Named turns come first, each shown by rows before and after it. Which turns, in which order, take the first row of each pair that follows to the second? Write the first one first, as in the answered first pair.
k_956 (before |-> after):
[ -4 -13  -2  -8  -2   3 -11   7  -5 -10  -5 -11 -11  -4   2 -11  -9   0
   1  -8  13   8  15 -13  14 -17   0  11] |-> [-11 -11 -11  11 -13  12  -8   5  -1  -5   2 -13 -11  -1   3   2  -7  -5
   5   1   1   4  11 -21  20  -6  -8   7]
[ 11  -9   5   6  11   5   0  -7  11  12  -1   5  -4 -14   3  14 -11  -1
  10  -6  -3  -1  -2   3 -11  -2   6   0] |-> [ 14 -12   7   1  11   3  -2  -7  10   8  -3   6  -5 -14   4  13 -10  -4
   9  -7  -3   1   2   3 -11  -5   8   1]
[  4  -3   6 -15   7 -13  -4   4   6   3   1   1   5  -4  -3 -13   4   0
 -11   1  12   3  -4   3  -8  -4   4  -4] |-> [ -2 -11   7 -14  -7 -10  -8   2  -1 -11  -5  -1  -1  -4   6  -2   8  -9
  -9   3  -3   4  11  -4  -2  -3   2  -3]
[ -6   0   3  -7   3  12   3   3   4 -18 -29   7  15 -11  -7 -15   6 -14
   0   4  11   1  -7   5  -4   1  10 -10] |-> [-10   1   1   0  -6  17   2   2   3 -22 -29   7  13 -10  -4  -7   9 -19
   1   7   2  -1  -2  -1   1   6   7 -12]
k_921 (before |-> after):
[  5  -6   8  -6  15 -11   5  -2  10  -6 -12   2   4   0  -1   7 -10  -3
  10  -3   0   0  -2  15  -1 -13  23  -3] |-> [  6  -4  -2  12  15  -7   6  -6  10   8   2   2   3   3  -3  17 -19   1
  13  -3  -6  -3  -7  11  -3  -8  11  -5]
[ 13  -7   8 -13  15 -16  -5   1  -1  13  10   5  -7  -7  -7 -14  -8  10
  -1 -12  12   5 -11   2 -23 -19  -6   2] |-> [  4  -6  -1  13   0 -11  -6  -4   9  18  18   7  -6 -11  -2   7  -2  -2
  -2   0 -10   1 -16 -14 -27   0 -17  -4]
[  6  -1  -6  14   8  -1  -4  -4   5   1  -6   7  -4  -9  12  15 -20  -6
   4   2 -14   1   8  -3  -9   5   4   0] |-> [  4  -3   2  -3   7  -7  -6  -1   4 -11 -17   8  -3 -10  15   7 -14  -9
   0   2  -6   5  13   2  -6   1  15   0]
[ 15  -1  -1  -4  11  -4 -17  -4  -1  13   8  -4  -5  -8  10  -3   2  -6
 -14   2  -9   1   8 -17 -25   7 -16  14] |-> [ 15  -1   4 -14  11  -7 -17  -1  -1   4   1  -4  -3  -9  12  -8   6  -9
 -17   3  -7   3  12 -15 -26   6  -9  14]
k_380 (before |-> after):
[  2  -4   0  -1   4   2  -5   5 -10   3   0   5  -3   1   8   7  -8  -4
  10 -10 -16 -10  10  11  15   0   2   1] |-> [  1   7  -1  -2  12   0   1   7   3  14   4   5   7   1  -4  -6  -6   4
   6  -4   3 -12  -9  17  11   2   5  -2]
[  1   8  -2  15  14   8   0  -2   9  12  12  -3   7  -3 -12  -5  -7   7
  -2   5   8   0 -17   5   0   0  -1  -1] |-> [ -2  -2  -3  23  -2  10  -6  -4   3   1   8   0  -4  -6   3  15  -3  -9
   0   8 -19   0   0  -8  -1   4  -5  -1]
[  6  -6   4 -10   3 -13  -6  -5  -9   5   3 -10  -3   3  -5 -23   5   8
 -13  -3  13   6  -5  -7   0  -9  -9  12] |-> [ -3  -2   1   0  -8 -13  -6  -5   3   6   3  -7   3  -3  -2 -13  15  -4
 -19  11   0   3 -12 -17  -7   5 -12   6]
[ -1   7  -4  11   5  10  12   7   4  11   5   4   3  18 -11   8 -11  -7
  12  -6   5  -8  -9   9  13   8   9  -9] |-> [ -3   4  -5  14  -3  12  10   7   3   6   4   5   0  16  -5  16  -7 -14
  12  -2  -7  -8  -3   3  13  11   6 -10]
k_455 (before |-> after):
[ 12  -4  -9 -27  10  -5  -7   2 -13   4  -2 -14   3  -5 -11 -36   2   2
  -1  -8  21   0  -7  -6   9  -7   6   5] |-> [ 22  -5 -13  -7  24  -2   1  -5  -1  20  10   4   1  -8 -10  -4 -24  -2
  16 -21  12   0  -8  12  -5  -8  11  -6]
[ 10   1   2   4   5 -20  -2  -8  19   9   3  17   7 -17   0   8  -2   1
  -4   4 -10   2   1  -2 -25  11  -3  -2] |-> [ -1   7   2 -15  -2 -15  -3  -2  -1  -9  -9  -5  10  -2  -7 -28  15  12
  -9  12  12  -2   3  -9   7   9  -5   9]
[ -1  -5   7  -2  -7  -2   0   1   6 -13 -14   9  -2  -5   5   5  13 -14
   1   8  -9   4   6  -3  -4   1   7  -8] |-> [ -5  -1   3  -5  -5   6   4   2  -2 -17 -15   2   1   6   0  -4  11  -5
   8   5   2   0   8   2  14  -3  10  -7]
Then:
(two turns a pair)
[-14   4  -1   0  -9  -7  -8  -3   1  -4  -9  -7 -11  -7  -4   1   6   0
  -8   3  -5   1  -4  -8  -4  -3 -10   3] |-> [-10  -1  -2   1  -6  -5  -9  -4  -5  -2  -8  -8 -16  -4  -3   3   1   3
  -5  -5  -6   1   2  -7  -3  -8 -12   6] -> k_956 then k_380
[  2   5  -2  10 -12  -5  -4   1  12   1   6   3   2 -18   0  -8  17  -6
 -17  18  -4   1 -10 -18 -18  14 -11  -6] |-> [ -7  16 -11  12 -11  13   6   5   0  -4   4 -11   4   5  -8 -15  11   7
   1  16  11  -7  -8  -8  20  13  -8  -6] -> k_455 then k_921
[-13   9  11 -15   6   3  -3  10 -11  -9  -6 -16   0  12  -5 -17   0   8
  -8  -8  11  -7   8   5  22 -12   6  -2] |-> [ -8   3  11  11   4   0  -1   5  13   4   1   9  -1  -4   6  27 -11 -13
  -2  -8 -19  -6   8   9  -7  -5  11 -17] -> k_455 then k_921
[ 2  4  0 -3  3 -2  5 -1  5  6 -2 10  4 -4  3  0  4 -6  2  6  4  3 -5  9
  0  3  9 -2] |-> [  2  -3   2  -5  -4  -2  -1  -2  -3  -3  -5   6  -2  -6   9   3   8 -12
   0   6  -4   3   5   3   3   2   6   1] -> k_455 then k_380
[  2   9   2  -9   9   2   5   5   6   3  -4   0   8   2 -13 -16   2   5
   4   3  18  -5 -12  17  10  -5   9  -8] |-> [  4  -7   6  -8  -2   6  -4   1 -13 -12  -7  -1 -12   4   4   3  -3  -4
  12  -7  -6  -3  17  11  16 -12   6  -2] -> k_380 then k_380
[ -4   1  -7  12  -7   4   1  -2   0   4   7   3  -3   0   1  12  -1  -7
  10   1 -15  -3   3  -2  11   4  -9  -7] |-> [  8  -1   4 -12  12  -8   0   2  -2   6   1   5  -1  -2  -6  -8  -4   2
   5 -11   7   4   0  13   1 -12   2  -2] -> k_956 then k_956
[ -4   7 -15   9  -3   5   9  -6 -14  11   8   3   5  10  -5  -6  -7  16
   8   6  -3   8   9  -8   0   4 -16   4] |-> [ -6  11 -12  10  -6   0   8  -4   0  10   5   9  13   2  -4  -5   3   8
  -2  16  -4   9  -1 -13 -11  12 -13  -1] -> k_956 then k_380
[ -4  10  -6  -2  -2   9   3   4  13   6   8  -1  -4  -9 -10  -6  -5   1
   0   0   4  -6 -13   4 -10   1  -2  13] |-> [ -7   6  -1  -7  -7   6   0   5  16  -4   0   1  -5 -15  -4  -5   5  -8
  -5   3  -3  -4  -8   1 -15   1   3  11] -> k_956 then k_380
[-10   0 -10   5 -11  18   1  -6  -4  -4   6   4   0   4  13  15   7  -2
  19  -5  -5 -18   4  -5  13   2  -2  -2] |-> [ -2   1  -6   6  -4   2  -3  -6  11  13  13  10   8 -11   8   8  13  -2
   1   0  -2 -13 -13 -13 -15   6  -8  -3] -> k_956 then k_455
[ -3  13  -6  -7   6  -1   5   4 -20  -3  -7 -13   1  14   5 -14  -6  -2
   1 -11   1 -11   7   5   9  -8  -6  -7] |-> [ -6  18  -2  -9   7  -8   7   8  -5   0 -10  -9   9   7   2 -20   5  -5
  -7  -3   6 -11  -6   5  -1  -3  -1 -11] -> k_380 then k_956
[-8  3 -7  0 -7  8  2 -2 -6 -6  3 -8  3  3 -6  0 -1 -2  6  4  3 -4  0 -4
 11  6 -4 -2] |-> [ -7  -1  -4   1 -10   2  -3  -3  -1  -4   4  -5   4  -6  -2   2   5  -9
  -3   6  -5  -3  -1 -12  -2   8  -6  -2] -> k_455 then k_455
[  8   3   9 -16  15 -12  -1  -2   4   6  -2   5   3  -4  -6 -12  -4   4
  -6  -7  15   3  -8   9 -13  -6   8   1] |-> [-11  10   2 -13  -5   1   1   1  -1 -10  -9  -8   6   7  -6 -19  11   1
  -4   7  14  -5  -6  -1  15   5   5   1] -> k_380 then k_455
[ -5  -7   0  10 -13   4  -5   0  -4 -10  -1  -2  -4   1  10  13   8 -13
  -1   9 -21   0  11 -13   6   5  -5  -4] |-> [  0  -2 -10  22  -3   8   0  -2  -9   7  14  -6  -5   8  -1  11  -7   4
   8   1 -12  -4   1 -10   9   3 -14  -2] -> k_380 then k_921
[  9  -9   2 -16  -1 -13 -10  -5  -5   7   1  -4 -13 -14   3 -10  15  -3
 -22  -2  -4  -4   6  -6 -15  -6  -4  11] |-> [  9 -10   3 -20   0 -10 -10  -5 -11   3   0  -7 -16 -10   3 -14  14   0
 -19  -5   0  -5  10  -2  -8 -10  -3  12] -> k_956 then k_921
[  6 -20  12   1   3 -12   0  -2  11  -4  -7   3  -2  -3   0 -14  11  -9
  -1   4  -5  16 -11  -2 -16  -3  11   3] |-> [ 11 -22  13  -4  10  -9   2  -2   0  -2  -4  -1  -8   5  -3 -19   1   1
   5  -7   4  16  -6   4  -9 -13  11   7] -> k_956 then k_921
[ -3   1   7   4 -11  21   0   0  -7  -7  -2  -9  -7   2  10  14   6  -2
   5   6 -18  -6   3  -1   9  -3   0   3] |-> [ -6   7   3   7  -9  22   3   2  -6  -1   1 -12  -4   5   5  12   4   3
   7   8 -12  -7  -4   0  13  -1  -2   1] -> k_921 then k_956
[ 10   5  -2 -23   9  -9   0   7   4  -3  -6  -1   8   3  -4 -28   7  11
  -4 -11   7   6  -3   8  -4 -13  12  -5] |-> [ -7   6 -17  11 -18   9  -1   2   5  -7   1  -5   2   6   8   2  13  -4
   4   5 -26  -3   2 -15   9   9  -3 -11] -> k_956 then k_956
[  2 -10   8  -9 -20   5 -12   4  -4 -23  -9  -8 -15  -5   9   2   6  -3
  -9   8  -1  -4  12   7   4  -1  -2   2] |-> [  7  -7  -1   1 -11  14  -7   0 -13  -9   4 -14 -18   4   2   2  -9  13
   3  -2   5  -7   9  11  14  -3 -11   6] -> k_956 then k_380
[ 10 -13   6  -3   9  -1  -1  -7   1  -7  -2   7 -10  -5   8   8  -8 -10
   1  -4 -16   5   7  -5  -8  -2   0   2] |-> [  6 -10   9 -11   6  -3   1  -4   6 -15  -9   8  -5  -8   7   1   1 -14
  -3   2 -10   6   5  -4  -5   0   6   0] -> k_956 then k_921
[  2   7  -8  13   8  -5  17  -6   7  22   4  12  -4 -11   4  22  -5  -6
  -4   8  -6   3 -10  -5 -14  -2  -1  -8] |-> [ -1   8  -4 -14   7  -9  11  -3 -13  12  -4  -6  -5  -3  -3 -19  11   9
 -17   9  18   4  -9 -13   4  -9  -7   8] -> k_455 then k_921
[-1  4 -4 -3  2 10  7 -1 -4 -7 -6 -5 -3  7 -3  0 -9  4 11 -5  3 -1  6  9
 18 -6  5  3] |-> [ -7   3  -3   1 -10   9   6   0   2 -14 -11  -3  -1   1   2   7   0  -7
   6   4  -8  -3   8   2  17   1   7  -2] -> k_921 then k_921
[  1   7  -5  12   4  13  -3   3   5   3  -2  -9  13  16 -10 -26  -2   6
  -3   3  19   4 -14  -3   4  -3 -10   2] |-> [  0  -3   5  -5  -6   7  -9   6   0 -21 -20  -7   8  10   2 -24   9  -8
  -7   3  11   9   5  -3   5  -8   1   4] -> k_380 then k_921
[ -2  -1  -5   2  -7  -9   3  -2  -9   6   3  -8   5  -6   4  -7  -5   6
  -8 -11  12   8   6  -9   4  -1  -3  12] |-> [ -5   4  -8  10  -3  -4   9  -1  -2   9   5  -6  10  -4   1  -2 -10   9
  -1  -8  15   5   1  -4   9   3   0   7] -> k_380 then k_455
[  1   9  -6  -5   1  -6 -10  -4  -7  -7 -21   7   7   7  -1   2  16  -3
  14  -1   3  -1   4  -2   3  -2   9  -1] |-> [ 10   5  -7   5   6 -10 -12 -10  -2   9  -9  12   4  -2  -1  12   8  -2
  12  -6  -5   3   0  -6 -15  -2   0   0] -> k_921 then k_455
[ 1  0  7 -6  5 -1  3  2  6 -6 -8  6  1 -2  2  4 -4 -3  1 -6 -2  2  1 12
 -4 -2 10 -5] |-> [ 0 -2  6 -5  2 -2  3  1  8 -6 -9  7  0 -4  3  8 -2 -7  1 -4 -5  1  1  9
 -5  0  9 -6] -> k_380 then k_380
[ 12  -8  11  -3   5  12  -2   5 -14  -5   3  -1  -6   8 -15 -22  -4  -1
   0  -8  14   1   6  -3  -1 -22   1   1] |-> [  7 -11   6  11  -8  19  -3   2 -17 -10   6  -3 -11  10  -8  -6  -3  -8
   5  -5  -4  -3  16 -13   6 -16  -7   0] -> k_956 then k_921
[-23  13  -5   0 -12  26  13   9 -14 -21  -7  -4  11   8  -5  -2   1   4
  19  10   9  -5   6  13  30   8  22 -10] |-> [-27  13  -8  11 -19  27  12   7 -10 -18  -3  -2  10   5  -2   9   2  -2
  19  16  -2  -6   4   6  25  14  17 -14] -> k_956 then k_380
[ -1   0  -6  -1  -3  -9 -13 -10 -12 -18  -9  -7   6   0   5  -1  -2  14
 -25   4  -9  12  22 -13  -4 -12  -2   5] |-> [ -3   3  -6  -4  -4  -7 -10  -9 -11 -21 -10 -10   9   3   3  -5   1  16
 -24   7  -5  11  22 -11   1  -9   0   5] -> k_380 then k_956
[  9  -2 -11   9  -5  -3  -3  -3   3  -3  11  -1  -4  -3   5 -17   3  13
 -13   1   0   8 -11 -18  -3   0 -19 -11] |-> [ -1   1  -9  12 -15   3   1  -1   7 -14   2  -1   0  -1   8  -8  10   3
 -10  10  -6   4  -7 -16   8   5 -13 -17] -> k_455 then k_921
[  4 -12  -3   6  -6  -5  -7  -4   4  -4   1  -2   0  -5   2   5   4  -6
  -2   4 -12  -2   9  -8  -3   9  -2  -3] |-> [ 5 -7 -6 11 -1  4  1 -4  1  0  4 -4 -1  4 -2 10 -8  1 10 -2 -6 -6  9  3
  8  6  2 -7] -> k_455 then k_455
[ 10 -18  -3  -5  -4  -5 -12  -9 -22   5  -1 -17 -10  -4   6  -5   7  15
   5  -9  -6   5  -3 -18 -15  -8 -12   3] |-> [  1 -10  -9  -1  -5   8  -4  -7 -26   1  -2 -22  -9   8   1  -7   1  23
  18 -11   1   0  -1  -9   8  -9  -7   2] -> k_921 then k_455
[  6  -4  -3  10   3  -5   3  -2  24   6  -1  14  10 -15  -3  15  -3  -9
   2   7  -5  -3 -15   8 -14   1  11 -12] |-> [  3  -6   5 -19  -1 -11  -2   3  10 -11 -15   2  11 -10  -4 -17  16  -3
 -11  10  11  -2 -10   2  -1  -7  14  -1] -> k_956 then k_455
[  6  -1  -4   5  -3   7   3  -1  -8  -2   6  -4  -1   5  -2   7  -2  10
   3   3  -5 -10  -2 -10   0   8  -6   4] |-> [  4  -3   4  -8  -5   1   0   2  -4 -12  -5  -1   1   0   3   3   8   1
  -6   8  -6  -6   2 -10  -3   7   2   4] -> k_455 then k_921
[  7   6   1  18  -4  -4   6   2  17  17   4   5  17  -6   4  20  -5   0
  -5   6  -6   2 -18   0 -15   8 -11  -8] |-> [ 12  -4  11   4  -6 -12  -1   2  11   4  -6   9   9 -13  14  24  -1 -13
  -9   1 -14   9  -1   1 -23   0  -4  -5] -> k_956 then k_380
[ 11 -16   8  10  -1  -3  -5   6   9   7   7  -4  -3  -3  -9   9  -3 -10
   1  -7 -10   9  15   2  -5   5 -11  -2] |-> [ 13 -18  12   0   3  -4  -6   7   3   2   3  -6  -4   0 -10   1  -5  -8
   3 -11  -3   9  21   7  -1  -1  -7   1] -> k_380 then k_956
[ -4   6  -3   0   2   6   2  -2   2   7   1  -6   3   2  -9 -12  -4   8
   2   1  13  -3 -10   0   7   2  -5   1] |-> [ -5  -3  -2   2 -11   9  -4  -4  -7  -5  -3  -6  -8   2   3   4  -3  -3
   5  -1  -6  -3   8  -6  10   0  -8   2] -> k_921 then k_380
[ -9  13  -4   4   1 -10   8  -9   6  -2   9   2   6  -3   3  15  12   6
  -1   0  -9  -5  10  -4 -10   1  -1  -8] |-> [-11  17  -6   3   4  -5  12  -8   0  -3  10  -3   6   7   0  11   7  13
   7  -4   0  -8  11   2   4  -1   2  -7] -> k_455 then k_455
[  4   1   7   0  -4  -6  -5   4  10   7   3   4   2   0  -2  -8   4  -1
  -1  -2   9   2  -9  -3 -15  -1  -5   3] |-> [  7  -5  12  -8  -5  -6  -8   3   0  -1  -2   3  -5   0   2  -6   2  -3
   1  -6   5   4   3  -1 -12  -9  -4   6] -> k_380 then k_921
[  0   2  -8   0  -4   0   8   6   6  -2  -2  -6  11   0  -8 -18   6   1
  -2   7   8  -4 -23   2  12   6   3   2] |-> [  6 -10   0 -12  -3   0   3   6 -10 -16  -9  -8  -2   2  -1 -16   2  -1
   2  -6   3   1  -1   6  18  -8   5   8] -> k_380 then k_921
[  9 -13   3   6   5   4  -6   3   0  14  12  -2   9   8  -3   3  -1   2
   8   8  10   0  -4   0   0  -7   3   4] |-> [  1 -10   4   4  -5   7  -6   5  -1   2   6  -5  11  10  -1   0  10  -4
   4  17   9  -2  -2  -7   9  -1   4   2] -> k_921 then k_455
[  6  -2   8  -6  -1 -12  -7   2   4   1  -2  -4  -2 -12   8   2   8   2
 -15   5  13   9  -1 -11  -8   3 -12  10] |-> [  8   2   3  -4  11  -2  -1   2  -4   5   4  -8  -3  -1   1   1  -7  15
  -2  -5  26   7   0   0   5  -3 -12  11] -> k_921 then k_455
[ 11 -12  -1 -11  10  -5   4  -3  -2   3  -3   4  -5  -2   0   0  -8   6
  -4 -15   7   4   8   9 -11 -10   2   2] |-> [  1  -9 -13  15  -5   6   5  -7   2   7   6   3  -5   1   3  17  -7  -1
   0  -6 -11  -2   5  -6  -3   5  -8  -3] -> k_956 then k_956
[ 10   2  23 -12  12   8  18   2   5 -13 -17  23   1  -1  11  -8   6  -1
   8 -17   5   7   8  18   4  -4  13  -8] |-> [ 12  -5  18   2   0  -2   5  -6   8   2   0  20  -3 -14  16 -10  20  -4
 -15  -6 -14   9  -4 -18 -23   7 -14   0] -> k_921 then k_455
[ -6   3   6 -23  14  -7   1   1  12  -5 -16   6  11  -2  -8 -19   5   1
 -10   8  16   5 -10  13  -4   3  15  -4] |-> [ -2 -12   9 -26   7  -4  -7  -1  -9 -19 -22   4  -8   2   5  -6  -2  -4
  -3  -5  -1   5  18  12   4  -8  13   1] -> k_380 then k_380
[  6  -8   8 -11  10 -16  -4   2   9  -7 -10   8  19 -16  -6  -7   4 -14
   0  -1  13   2  -1   9 -20  11  -6  15] |-> [ 13 -13   6 -10  19  -9  -4  -2  -7  -5  -4   2  10  -7  -8  -7 -11  -3
  11 -15  17   1   9  14  -9   0 -11  21] -> k_956 then k_921
[  1   2   8  -2   0   5   0  -4   6  -7  -6   7   0   3   3  11   0 -10
   2   5  -4  -1   3   9   9   5   6  -8] |-> [ 2  5  7 -1  7  2  3 -4 11  2 -3  7  4  2 -4  5 -2 -2  1  4  6  0 -7 12
  5  5  6 -8] -> k_956 then k_956
[  9   1  23 -13  11  -1  -1  -6 -10  -9  12 -11  -7  -5   6 -21   2   3
 -19  -6   1  13   7  -2 -14 -15  -1   3] |-> [  7   9  17  -3  13   0   3  -6   2   5  21 -10   2  -6  -2 -23   3   8
 -21   1   5  10 -11  -5 -19  -6  -4  -1] -> k_380 then k_921
[ -5   4  -5  12 -15  -4  -6  -2   4  10   4  -6   3  -4  -2  -3   9   1
 -16  14   3  -4 -28 -24 -10   9  -8   4] |-> [  0   6  -9  24  -4   4   3  -4   8  22  11   3   2   1  -5  16 -12   5
   1   3   3  -7 -28  -7  -8   6  -2  -3] -> k_455 then k_455
[  6   1  -6  -8  -1   4  -1  -2  -9  -8   2  12  -5   8   5  17   2   6
  -2  -3  -2   6  17   8  -6 -12   8   3] |-> [  5   9  -4  -9   3  -4   1   0   5   3   3  16   7   1  -4   5  11   7
 -12   6   8   6  -3   7 -17  -6  10   1] -> k_380 then k_455
[  4   8   3  -9   1  10  -4   1  -9  13  -5 -14   5   8  -3  -5 -12   5
  -3  -3   5   1 -10  -5  20  -8  14  -7] |-> [  5  10   2  -5   5   7  -3   0  -2  19   0 -11   8   5  -6  -5 -12   5
  -5  -2   7   1 -17  -5  12  -7  12  -7] -> k_921 then k_956
[ 15   0   2   0   8  -4   2  -3  -2   2  -8   7  -3   9  11  29 -17   1
   7  -8  -7  -5   1  14  -3  -1   4   3] |-> [ 21  -4   7 -15  11 -14  -7  -2 -13   2  -7  -4  -5   7   7   2  -8  12
 -10  -8   4  -1   0   1  -8  -7  -5  16] -> k_455 then k_921
[  9 -12  12  -3   7  -3  -5   3   9  10   9   6  -1 -14   1  -5   4   1
 -12 -10   0   4   0  -5 -29  -2   2   4] |-> [ -1  -2  -3  14   0  12  -1   1  -2  16  22  -8  -1   1  -7 -10   1  14
  -3  -5   3  -4  -6 -13  -5   6 -14   7] -> k_455 then k_921
